500 stands for zero in the data rows.
Some points, one per row:
array([406, 274, 301, 350, 590, 259, 446, 442, 357, 471, 266, 256, 702, 246, 294, 497])
array([266, 539, 588, 432, 412, 669, 466, 694, 376, 406, 471, 540, 604, 644, 647, 424])
array([610, 637, 652, 406, 384, 718, 569, 558, 513, 635, 532, 490, 294, 669, 537, 655])
array([494, 344, 253, 452, 601, 299, 245, 518, 343, 373, 506, 349, 702, 621, 414, 548])
array([419, 261, 281, 214, 563, 217, 328, 577, 187, 664, 256, 196, 730, 500, 551, 569])
array([514, 619, 325, 430, 713, 775, 409, 426, 258, 388, 469, 639, 777, 706, 554, 410])
array([653, 452, 527, 425, 427, 545, 599, 560, 652, 627, 568, 365, 327, 405, 315, 409])
array([477, 430, 539, 362, 499, 587, 496, 575, 540, 249, 471, 461, 453, 352, 533, 539])
array([621, 579, 677, 483, 614, 595, 537, 532, 478, 518, 539, 693, 611, 628, 565, 489])
array([725, 666, 593, 563, 641, 687, 742, 443, 554, 348, 573, 600, 393, 632, 450, 398])
array([665, 583, 679, 551, 626, 519, 485, 308, 397, 357, 580, 629, 541, 476, 664, 334])
array([589, 574, 999, 443, 361, 696, 746, 480, 751, 585, 837, 501, 271, 427, 435, 597])
array([557, 487, 584, 726, 373, 523, 647, 435, 645, 329, 378, 558, 483, 357, 621, 592])
array([262, 639, 601, 618, 639, 597, 428, 630, 310, 424, 286, 644, 584, 772, 426, 429])
array([472, 530, 164, 361, 586, 374, 181, 498, 384, 425, 510, 333, 917, 705, 596, 328])
array([463, 566, 846, 490, 397, 517, 731, 424, 523, 536, 472, 766, 340, 533, 552, 530])
array([616, 593, 811, 514, 495, 348, 515, 389, 616, 592, 585, 518, 242, 293, 453, 728])
array([496, 499, 626, 575, 294, 455, 690, 345, 652, 389, 708, 526, 240, 405, 327, 483])
array([699, 583, 644, 442, 461, 780, 558, 378, 405, 570, 591, 643, 560, 751, 511, 305])
array([424, 508, 564, 465, 632, 754, 651, 561, 457, 347, 552, 525, 594, 716, 585, 408])
array([389, 637, 600, 526, 651, 452, 470, 478, 581, 618, 474, 533, 398, 596, 496, 655])
array([501, 264, 213, 520, 487, 324, 233, 542, 300, 299, 327, 442, 827, 291, 297, 577])
array([601, 536, 700, 478, 467, 684, 413, 460, 562, 544, 524, 565, 467, 752, 430, 560])
array([610, 575, 905, 614, 384, 580, 884, 353, 792, 512, 763, 592, 74, 290, 464, 488])
array([380, 584, 450, 360, 368, 534, 617, 319, 544, 526, 672, 604, 491, 676, 537, 408])
array([744, 792, 849, 763, 428, 615, 671, 508, 782, 535, 681, 624, 272, 513, 663, 633])
12 more points follow, each with its number after it:
array([558, 612, 570, 645, 605, 702, 625, 413, 396, 524, 547, 370, 467, 459, 731, 406]) 0
array([503, 679, 371, 470, 532, 458, 391, 475, 414, 480, 478, 381, 696, 471, 552, 690]) 1
array([745, 479, 539, 615, 481, 428, 450, 502, 598, 430, 488, 336, 257, 319, 332, 665]) 2
array([426, 105, 427, 234, 431, 419, 449, 445, 493, 459, 530, 463, 350, 171, 473, 571]) 3
array([536, 557, 537, 511, 509, 418, 507, 502, 692, 420, 670, 480, 583, 413, 540, 273]) 4
array([275, 155, 303, 345, 521, 284, 341, 550, 349, 420, 362, 345, 607, 171, 309, 396]) 5
array([468, 265, 191, 336, 452, 320, 281, 633, 443, 183, 387, 217, 742, 233, 596, 586]) 6
array([244, 126, 0, 144, 471, 224, 0, 600, 196, 568, 427, 175, 798, 95, 525, 524]) 7
array([712, 903, 999, 848, 483, 547, 999, 369, 737, 659, 732, 535, 99, 605, 513, 542]) 8
array([424, 570, 635, 513, 601, 525, 409, 338, 693, 606, 543, 303, 594, 471, 419, 504]) 9
array([488, 208, 189, 466, 615, 223, 375, 327, 467, 602, 384, 185, 440, 367, 568, 560]) 10
array([557, 457, 994, 690, 475, 691, 938, 495, 950, 522, 774, 772, 214, 446, 448, 586]) 11
Which two of these numbered points are nearest to each point below, looking only along the 2 directions in which the first points spread most? Their numbers follow each, nearest first.
array([513, 432, 510, 603, 463, 492, 512, 526, 526, 707, 594, 472, 363, 530, 442, 551]) > 9 4
array([520, 247, 41, 303, 499, 200, 22, 399, 56, 434, 190, 153, 695, 468, 438, 280]) > 7 6
array([566, 526, 566, 752, 405, 491, 421, 448, 406, 361, 538, 654, 489, 439, 577, 546]) > 4 9
array([602, 539, 247, 244, 549, 515, 350, 424, 456, 367, 370, 428, 511, 494, 505, 481]) > 1 9
array([466, 665, 658, 473, 492, 677, 684, 365, 393, 452, 576, 575, 551, 527, 467, 380]) > 0 4
array([495, 698, 604, 499, 510, 634, 565, 468, 447, 468, 655, 773, 338, 728, 643, 486]) > 0 4
array([493, 459, 543, 680, 527, 423, 623, 547, 460, 473, 640, 635, 556, 490, 446, 479]) > 4 9
array([526, 199, 505, 526, 498, 473, 352, 417, 503, 633, 628, 412, 522, 252, 259, 683]) > 3 2
array([631, 342, 305, 227, 402, 494, 422, 492, 533, 522, 500, 585, 491, 141, 407, 748]) > 3 2
array([630, 733, 999, 852, 679, 615, 782, 609, 761, 624, 694, 546, 161, 416, 450, 689]) > 11 8
array([478, 507, 516, 573, 470, 565, 617, 374, 459, 506, 494, 874, 437, 615, 599, 637]) > 0 4
array([422, 172, 239, 547, 528, 488, 192, 584, 575, 621, 222, 416, 727, 365, 426, 372]) > 6 5
array([384, 95, 443, 635, 373, 287, 299, 373, 427, 592, 336, 387, 702, 260, 541, 423]) > 10 5
array([559, 224, 147, 636, 309, 405, 479, 540, 324, 572, 331, 246, 637, 260, 299, 503]) > 10 5
array([529, 763, 951, 576, 457, 743, 999, 447, 778, 486, 825, 724, 78, 483, 585, 594]) > 8 11
array([551, 465, 567, 554, 444, 541, 546, 500, 599, 206, 569, 585, 448, 438, 457, 518]) > 4 9
array([737, 708, 999, 761, 514, 681, 999, 626, 775, 662, 849, 768, 303, 508, 434, 591]) > 8 11
array([612, 532, 836, 415, 458, 731, 734, 268, 875, 490, 812, 523, 457, 375, 523, 604]) > 11 8
array([472, 637, 745, 479, 472, 621, 598, 623, 467, 471, 451, 790, 594, 696, 555, 458]) > 0 4
array([501, 623, 497, 522, 464, 281, 530, 555, 547, 403, 401, 391, 534, 566, 580, 549]) > 9 4
array([511, 576, 447, 460, 518, 418, 341, 376, 293, 460, 283, 512, 528, 803, 480, 533]) > 1 4
array([610, 306, 709, 601, 256, 258, 657, 386, 718, 478, 626, 398, 170, 271, 391, 587]) > 2 3
array([407, 343, 246, 503, 618, 446, 158, 662, 357, 485, 502, 543, 592, 638, 467, 457]) > 1 6
array([408, 685, 512, 760, 549, 621, 507, 683, 586, 535, 324, 579, 584, 842, 679, 557]) > 0 4
array([615, 573, 898, 752, 580, 500, 910, 408, 859, 523, 805, 562, 200, 262, 375, 617]) > 11 8
